(in the rows, 128 means zero)
Rotation paths and how fast each direction turns (deg/step)
Each turn is a multiple of 5 degrees from 10 to 175, or 0.
Each row of a path follows its step; steps can be skipped.
Path 1:
step 0: [140 108 122 130 136 134 120 130 125 130 131 132 128 108 124 125 123 132
 130 133 137 121 135 117 133 131 121 127 130 129 137 116 133 134 125 121
 130 132 129 127 121 128 154 133 138 127 144]
step 1: [128 133 138 113 116 139 123 130 125 126 128 126 132 135 121 137 132 154
 136 134 130 122 120 131 116 115 127 122 126 119 128 123 121 141 131 129
 116 127 128 135 130 134 141 121 141 129 120]
step 2: [144 133 114 121 135 123 122 140 130 129 128 124 116 115 120 124 133 134
 118 138 131 126 133 115 130 124 125 132 138 127 132 119 114 128 111 128
 121 140 126 142 119 128 127 142 128 121 125]
step 3: [136 115 116 126 126 128 129 142 129 118 125 129 137 136 134 134 132 140
 137 124 130 119 119 134 127 136 135 135 128 119 116 120 140 130 130 124
 121 138 123 137 123 117 143 121 147 125 122]
step 4: [132 120 129 113 118 137 115 130 132 121 134 132 119 121 130 121 148 124
 124 132 136 125 137 134 128 130 127 137 131 116 145 131 116 133 120 132
 124 127 121 124 125 144 130 140 145 126 123]
step 5: [146 124 126 127 141 120 134 137 116 117 127 122 128 136 134 143 144 140
 136 133 116 127 133 128 125 132 116 126 127 139 131 126 122 141 116 130
 129 135 134 134 133 119 141 128 138 129 135]
step 6: [135 120 118 115 128 133 125 139 128 131 144 136 129 127 130 130 136 116
 139 130 133 127 112 131 113 120 144 132 135 123 138 121 120 126 122 131
 123 131 139 143 127 139 123 119 136 128 118]
step 7: [136 123 116 135 122 114 125 126 127 118 119 119 130 116 142 123 144 135
 128 127 116 135 137 131 128 121 130 129 140 127 135 117 126 124 130 133
 131 132 131 129 121 136 150 130 136 112 137]
step 8: [132 124 122 127 120 134 120 119 121 124 140 131 116 128 129 142 131 140
 143 128 133 119 122 133 134 137 134 125 132 123 135 141 131 130 125 142
 113 134 146 142 129 132 133 125 139 138 131]
step 9: [137 116 125 138 138 139 125 119 127 129 138 120 139 122 137 120 140 137
 116 140 128 131 137 118 126 119 126 133 127 131 136 107 124 133 124 138
 129 138 132 138 130 141 124 128 138 125 124]
Speeds:
[127 130 127 124 123 127 128 127 126 126 134 127 128 129 127 126 124 129
 135 129 127 131 130 129 124 132 129 128 127 128 129 129 129 129 130 126
 123 129 127 128 128 127 125 125 128 129 124] -> 155
Path 2:
step 0: [127 125 124 123 134 130 133 139 128 118 109 146 128 116 134 119 112 125
 128 137 123 129 111 129 129 132 119 141 139 139 122 128 138 118 116 140
 126 131 138 138 125 131 126 118 133 129 132]
step 1: [125 125 126 120 140 127 119 121 122 114 123 125 129 129 123 117 111 136
 136 136 132 130 134 115 119 136 114 127 122 119 131 139 123 137 124 135
 125 126 131 138 110 126 117 127 115 145 135]
step 2: [129 141 124 128 137 126 139 132 110 107 118 124 124 121 121 118 140 129
 126 122 120 123 108 119 141 138 134 121 125 129 128 130 131 130 132 129
 127 135 129 140 123 111 129 133 118 135 126]
step 3: [123 145 132 124 124 133 135 121 143 114 117 132 108 128 135 120 125 134
 131 128 133 139 121 131 131 129 122 131 122 136 117 122 122 131 105 134
 120 137 131 138 135 120 115 124 130 132 134]
step 4: [122 139 123 129 133 129 131 116 129 119 125 126 136 115 125 124 131 138
 121 146 137 126 128 121 120 115 129 125 130 125 125 144 130 131 123 126
 109 144 128 143 122 143 122 129 118 140 118]
step 5: [123 130 128 140 126 132 126 121 126 111 122 147 117 124 120 125 134 127
 127 117 124 122 122 112 134 134 127 142 141 129 139 131 143 130 125 134
 123 144 136 134 114 123 125 128 138 128 116]
step 6: [122 136 124 126 124 128 125 123 133 118 124 123 121 133 128 119 130 136
 128 131 123 128 132 113 116 145 127 121 128 113 137 130 122 122 122 147
 129 139 134 132 144 132 102 126 130 130 137]
step 7: [127 136 110 136 120 126 135 128 128 116 115 121 130 111 124 134 146 129
 138 143 130 123 130 123 129 131 116 118 130 126 133 131 138 117 128 129
 117 136 109 133 128 115 124 122 120 127 125]
step 8: [121 131 127 131 116 127 136 137 134 123 116 147 133 118 129 134 127 137
 124 139 123 124 121 130 136 127 112 142 123 131 126 125 139 130 124 145
 130 128 141 140 122 125 108 126 139 124 127]
step 9: [120 122 127 131 134 140 128 137 128 123 121 123 128 116 125 127 111 123
 127 131 124 127 145 116 125 121 122 117 129 119 136 142 130 130 128 136
 124 135 136 137 123 126 107 117 118 146 138]
Speeds:
[131 129 126 129 128 124 125 128 130 124 129 124 125 129 130 129 133 130
 130 130 126 126 127 126 130 131 131 126 128 131 131 124 126 129 128 124
 133 125 128 130 129 129 126 124 128 130 130] -> 85
[123 129 129 128 126 128 129 131 125 124 131 131 128 133 122 130 131 127
 130 128 124 128 127 130 133 127 127 132 125 127 130 131 129 132 130 128
 132 129 129 130 130 129 130 128 127 128 126] -> 120
[126 125 128 126 128 124 126 127 125 128 128 129 127 132 126 124 132 127
 131 130 130 127 127 127 125 126 131 129 130 126 130 127 129 124 127 129
 126 131 127 125 126 132 129 122 132 124 129] -> 55
[129 130 130 130 125 126 132 127 130 128 125 131 128 125 130 130 127 131
 129 135 126 130 130 130 129 120 130 129 128 127 128 123 129 128 126 129
 128 127 129 127 127 131 132 127 127 130 128] -> 85
